Each path is a new rotation, seen through one point. The rows after it are directions, each followed by how far the rotation turns it, in degrees a step (0 if it stays put).
Each turn is a multiple of 5 degrees from 10 to 175, or 0.
Each row of a path follows its step; steps can be skipped.
Rotation 1:
step 0: [ 34  29  27  20  -4   1  -4  18  39   8 -28   3  24 -24   3 -32   0  25
  14 -62 -12  14 -28 -24 -23  -8 -20   4  -1 -16  30   4  14   3  -3  -6
  30 -22  17  16  -8  -9 -14  -1  35  -9 -38  10 -12 -10  15]
step 1: [  8  12  -3  21 -12 -24 -42   0  27  -3  31  17  12   9  -7 -39   5 -60
  11 -11 -12   1 -35 -13  -8 -20   0   0   1  11  16 -22  -9 -11  -9  14
 -18 -18  -5   7  26  32 -21   3   1  26  -4  36 -50 -17  24]
step 2: [ 20  12  -2   8   1   1   9   5   8 -10  41  33   9   4  40 -22 -33  -1
 -29 -27 -40  25  22 -32  23   6 -15 -27  -9   3   7  26 -41 -11 -16  12
   4 -12   0  -4  13  -2  18   5  23  -9 -33  -5 -48  14   2]
step 3: [ 25   2   0 -59  16  18 -11   1   6 -16 -37  32  26   4   9 -18  24 -37
  -8 -22  21  13   5 -24   1  -5  -2   5 -18   8  -2 -11 -11 -43 -50 -29
 -20 -20   9  15  19 -24  -9   9  17  -6 -12  11 -32  11   1]
step 4: [ 36  22  30 -28   0  -2  -3  27  -1 -21  44  -9  13  32  34 -20  26 -18
   8  -3   9   2 -38  24  48  13  11  -2  -4   0  -1  19 -28 -11   0   2
 -22   3  20  27  15 -12  16 -30  16 -16  25 -18 -21   0  21]
step 7: [  9  15  21   0  10 -32   5   1  53 -37  12  -3   5 -36   3 -22 -12  15
  23 -24 -12  19  13  28  39   6 -22 -12 -15 -17  31  20  -2   4 -31  -1
 -19  26  40 -19 -17  30  17  21  30  -9  14  -3   3   4 -11]
step 8: [ -8   5   4 -10   4   4  17  13  51 -61  -5   4 -21 -19  28  -9  -1 -22
  38  -6 -18  14   4 -21 -29 -26   9   5  -5 -35  -4 -30  15 -26 -22 -23
 -11  -4   2 -35  11  -2 -20 -15  -8 -21  21  27 -17 -22  25]
step 9: [-25  18  26 -28 -24 -49  20   2   5   7  27 -13  15  23  26  13   8   4
  35 -31 -53  29 -10  -5  11  -9 -10 -23   1  -6  -5  29  -3  22 -25 -18
 -34  -4  -6 -21  23  -5 -25  14 -17  -9  11  -6 -26   5  12]
step 11: [-26   1  -7 -16   8  -3  22 -15   8   3   6 -18  57  -6  31 -40  28 -28
  19   3   7  46 -30 -10 -14  -7  -7   6  19  -3   7  20 -17  -5  19 -15
 -10  10  28  -1  13   2  10 -33 -32  28  -6  23 -19  -1  40]
step 12: [  4 -15  16  -1   5   0 -11  16  11  -3 -12  25 -16 -15  41 -17   2  -7
 -17   2 -19  12 -17  22   8   6 -14 -36  14  16  27  45 -24  25  -3 -57
 -40  23  -3 -16 -12  20   2 -17  22  41 -34 -11 -17 -17  14]
step 15: [ 16   1 -11   0  20  -2  -9  57   2 -47  19  -6 -12 -48   8 -11   2   4
  31  -6  -6 -28  -6  -5  26  -9  -3  -9  13 -35   5  19 -25 -19  15 -29
  16 -32 -19 -14  28   1   2  13  16  -3 -50  26 -11   9  -5]
Speeds:
[  7  -4  -5   1  11   3   5 -12   4  -5  -2   1  -2  -7  -1   7   3  -2
   7  -1  -2 -11   2  11  -5  -5  -6  -5   8   4  -6  -4   9   1  -4   2
   5  -2   6   5   5 -15   2   2   1   4  -9  -1 -10  -5   3] -> 145
[-10  -2 -11  13  -1   2  -1  -6   3   6  -7   6  -4  -1  -2 -10  -9  -1
  -1   4   0   2   6   1   8 -11   3   0   0  -4   8   2  -1   2   0   1
  -7  -4  13   7  -6   7  12  -2  -2   7  -3   3  -7  -2   1] -> 70
[  1  -1   5   0   6   3  -1  -3   1  -2  -8   2  18  -9  -6   4   2   1
   7   1   6   1  -3  -2   6   1   0  10 -11   2   0   1  -2   4 -10   5
   4  -1   8   0  -4  -2   7  -2   3  -3  -2  -1   9  19   6] -> 100
[  2  -9  -1   4  -5  -3   3   6   0   3   2   1   9   1 -10   8  -5  -4
   5   0   3   1   3   1  -9  10  13  -1  10  -3  11 -10  -7  -7  -3  -6
   0  -1   7   0  11  -4   1  -3  -5   6  10  -2  -4   1   3] -> 145
[  4   1   2  -5   1   9  -3   5  11  -1 -12  -4  -4 -10  -6  -3  -5   1
  -7   0  -7  -9   6  -6  -3  -3  -4   1  -3  -9  15   6   5 -11   2  -6
   5  -2 -11   2   1  -5   2  -2  -2   4  -1  -3   3   5  -4] -> 145
[ 10  -7  -9  -9   2   4   2   6   1  -2  -2   0   4   2 -10   0   3   1
  -5  -7  -7  -6 -14  -8   0   2   8  -7  -6   3   1  -6  -3   9   1   8
  -3   1   1   0   1   7  10  -5  -5  -5 -10   2  -5  -6 -11] -> 25
[  9   6   1 -20  -5   5   3  -9  -9   4  -3   8  -1   0   2  -2   1  -1
  -5   5   3   3   2  -2   2   0   1  -6   3   7   1  -1  -8  -3   5   0
  -2   3  -4   3  -3   0  10   1  -6   9   0  -7  -1   1  19] -> 45
[ -8   0  -2   0  -4   6  -1   2  -1   1  -2  -5   3   2   1  -7   0  16
  -3   2  -7  -1  -6   9 -14  -4   2  -6   8   8   0   1   3   4  -4  -4
   1   0   1  -8   7   7  -5  -7   0   8 -10   8   5  12   8] -> 25
